(in the rows, 128 means zero)
Rotation paths and how fast each direction turns (degrees each step):
Each turn is a multiple of 5 degrees from 10 to 175, or 0.
Each row of a path follows its step; steps can be skipped.
path 1
step 0: 110 104 120 119 168 152 103 91 154 183 105 93 132 67 158 157 118 165 165
 127 108 116 169 118 81 124 120 131 97 154 186 169 98 169 149 109 66 132
 164 47 160 118 134 80 84 102 122 97 125 138 147 149 126 114
step 1: 130 124 113 115 126 127 85 123 118 123 153 132 193 150 105 92 137 109
 110 140 151 86 99 51 92 65 94 134 109 111 111 173 71 110 104 137 111 94
 122 103 70 112 172 147 137 148 177 129 104 145 90 74 196 142
step 2: 137 142 120 95 159 100 134 141 159 124 135 165 127 91 146 208 118 158
 136 119 151 162 142 145 55 152 108 125 131 119 141 105 130 173 120 189
 44 133 157 64 108 163 137 79 68 175 130 109 122 103 130 126 133 111
step 3: 69 133 145 97 109 130 129 157 102 112 106 89 168 152 95 99 149 126 142
 132 148 123 193 61 128 128 85 139 58 127 153 165 97 144 172 115 110 144
 102 72 100 115 156 125 132 102 209 167 106 172 129 96 132 86
step 4: 147 149 107 72 192 113 139 176 143 179 132 169 118 157 163 185 141 122
 122 98 146 80 108 86 101 160 122 162 162 155 161 117 113 131 74 145 70
 108 131 121 73 152 110 80 137 124 157 112 160 109 116 140 200 127
step 6: 144 97 122 84 127 95 126 150 108 181 121 139 109 130 158 125 146 164 113
 115 136 90 167 79 87 154 107 109 118 132 182 91 174 212 92 108 125 113
 107 130 138 164 176 120 168 96 166 108 136 167 132 92 211 148
step 8: 122 126 124 153 141 144 130 144 123 132 108 96 98 157 184 117 102 208
 141 127 154 167 200 80 164 121 126 112 136 95 181 64 110 169 117 141
 100 149 125 91 121 108 189 118 127 128 125 124 179 129 165 112 191 175
step 9: 135 130 144 106 131 75 80 92 129 197 152 101 88 91 148 145 119 167 107
 130 158 73 118 146 130 141 121 135 131 149 124 183 104 81 146 117 159
 87 118 120 108 149 212 101 136 127 225 152 141 139 135 126 131 98
step 11: 144 145 150 115 85 73 115 101 117 174 158 79 111 132 145 172 105 117 78
 121 145 151 171 81 134 89 104 73 150 103 113 185 137 128 155 162 103 98
 152 91 105 116 196 182 122 169 165 110 158 153 130 112 154 95
step 12: 138 121 79 95 210 91 97 140 184 88 142 131 142 175 164 164 155 143 163
 148 163 101 161 146 107 183 167 163 105 77 117 118 98 168 170 111 161
 136 142 106 126 157 180 96 105 142 169 115 108 122 113 97 137 110
Speeds:
146 129 119 126 131 125 113 133 138 129 121 118 121 122 123 127 105 124
 123 130 131 142 132 133 134 131 124 123 139 110 125 119 128 124 124 109
 134 126 122 142 130 121 137 125 135 123 137 124 139 141 134 139 124 125
25
127 135 137 128 123 122 136 123 124 131 144 122 112 135 144 126 132 134
 133 125 123 124 134 132 150 134 132 125 130 137 120 121 127 141 129 118
 143 133 138 140 114 142 144 137 126 134 132 132 142 126 133 126 126 132
20
130 140 128 134 116 122 145 121 145 129 135 126 139 126 122 126 120 119
 118 126 123 122 126 124 122 127 145 126 116 126 124 133 132 143 124 113
 124 115 137 127 144 127 132 121 129 139 130 111 128 134 122 123 132 143
70
121 129 125 125 129 147 121 129 135 134 119 120 133 132 115 134 126 125
 136 138 116 135 153 119 139 113 127 118 111 135 132 123 120 125 126 128
 124 144 123 133 135 139 133 127 128 132 119 132 129 133 126 119 118 142
145
139 126 122 122 135 133 117 127 136 122 125 131 120 135 127 123 134 121
 113 125 125 115 122 131 127 134 139 141 127 135 131 124 123 118 118 142
 140 128 114 130 121 144 133 124 122 143 134 120 127 142 104 131 125 130
135
133 117 120 124 123 116 138 131 137 135 121 129 132 126 138 154 120 126
 141 139 122 129 117 137 119 125 141 123 124 137 121 112 128 110 124 126
 129 126 135 125 123 134 128 131 130 120 144 134 126 117 119 121 120 129
145
path 2
step 0: 81 136 164 137 117 195 166 88 118 187 115 155 154 126 141 95 89 139 130
 90 89 131 103 126 122 131 132 156 182 113 150 157 113 144 109 135 108
 112 120 125 115 118 168 115 74 160 120 98 145 128 47 112 106 117
step 2: 210 126 129 97 179 129 130 164 186 186 124 121 115 109 141 134 137 95
 119 102 133 72 138 90 91 167 128 139 135 172 95 136 82 163 132 131 154
 118 134 111 92 139 186 141 93 123 143 130 105 153 132 105 129 119
step 3: 185 97 156 79 139 128 116 130 150 182 181 104 117 157 129 121 166 138
 151 155 127 120 128 159 152 113 135 169 143 178 159 177 118 138 105 100
 86 127 152 102 172 134 133 108 150 78 117 136 144 77 102 160 93 105
step 5: 152 128 188 134 122 129 201 125 98 124 125 54 134 136 164 136 75 121 77
 112 89 127 136 156 116 155 95 136 123 120 124 134 119 71 147 122 77 85
 104 142 137 118 166 139 107 140 104 141 117 124 61 111 118 119
step 8: 159 97 164 86 171 131 133 123 165 142 122 99 109 146 104 98 161 82 164
 164 99 110 112 76 119 172 139 124 105 158 162 169 86 161 76 111 139 97
 140 144 166 154 147 155 79 144 168 117 114 129 103 154 129 109
step 9: 135 107 141 92 160 161 115 113 149 160 172 130 112 142 127 80 145 186
 162 130 123 145 90 150 175 183 109 108 121 130 187 142 148 111 163 138
 135 141 148 85 137 127 99 79 114 124 77 126 121 67 86 164 140 105
step 10: 141 149 154 123 173 161 170 178 84 119 92 88 104 175 159 77 107 154 104
 142 152 146 148 125 117 169 149 113 87 108 116 99 153 155 141 175 111
 100 129 129 96 103 135 100 82 114 100 108 91 147 113 125 85 89
step 11: 163 140 148 118 143 86 158 101 145 131 101 79 142 127 139 116 121 141 72
 70 101 125 115 117 162 112 81 153 131 129 133 119 134 96 90 105 108 106
 92 46 138 135 136 161 73 97 74 122 126 122 132 91 100 105
step 14: 139 107 157 148 179 179 180 78 172 168 146 123 122 87 130 111 140 134
 128 157 69 84 124 106 140 170 134 118 139 107 195 155 100 116 126 136
 102 98 160 119 138 147 95 103 87 132 154 137 122 149 108 160 149 159
step 15: 118 157 158 133 183 137 141 110 86 184 173 140 108 136 165 101 82 177 95
 120 133 183 109 124 150 150 157 139 91 91 168 133 139 169 169 123 136
 127 134 114 86 109 150 98 140 107 126 124 155 66 100 148 116 126
Speeds:
143 108 119 122 131 130 118 124 122 133 136 134 104 122 116 150 137 133
 138 132 125 129 134 127 123 127 123 116 128 131 126 126 132 133 132 124
 118 127 133 134 139 132 127 126 110 123 143 117 136 124 131 127 130 128
70
132 125 135 106 136 128 133 112 121 131 134 118 132 111 110 133 135 117
 115 134 118 127 116 130 129 130 125 135 140 119 130 138 127 120 132 119
 140 137 127 127 119 116 143 123 133 135 126 124 127 118 135 126 132 121
120
123 118 148 125 132 122 129 133 109 117 133 123 125 155 126 135 126 112
 125 129 136 137 128 114 135 123 130 138 136 121 131 137 130 145 114 126
 114 134 127 127 129 129 131 138 132 127 130 124 135 126 124 133 124 130
145
141 148 123 129 129 147 132 131 124 118 124 123 139 135 128 116 146 127
 128 133 119 125 131 122 120 129 128 131 140 120 125 124 112 144 125 137
 128 130 136 138 136 119 119 122 123 130 141 111 125 129 134 118 133 134
175
137 132 140 134 127 123 133 121 131 128 116 144 130 118 144 132 140 118
 126 134 134 122 146 134 128 132 132 118 138 138 137 120 135 140 129 117
 117 129 122 137 127 124 141 125 141 125 123 128 129 112 117 123 143 128
25
128 134 118 114 119 131 121 117 129 123 129 130 133 146 123 115 132 127
 148 138 110 123 140 127 127 121 131 122 119 133 124 145 131 132 128 111
 125 132 117 129 129 144 139 124 131 142 120 136 137 129 131 121 123 127
80
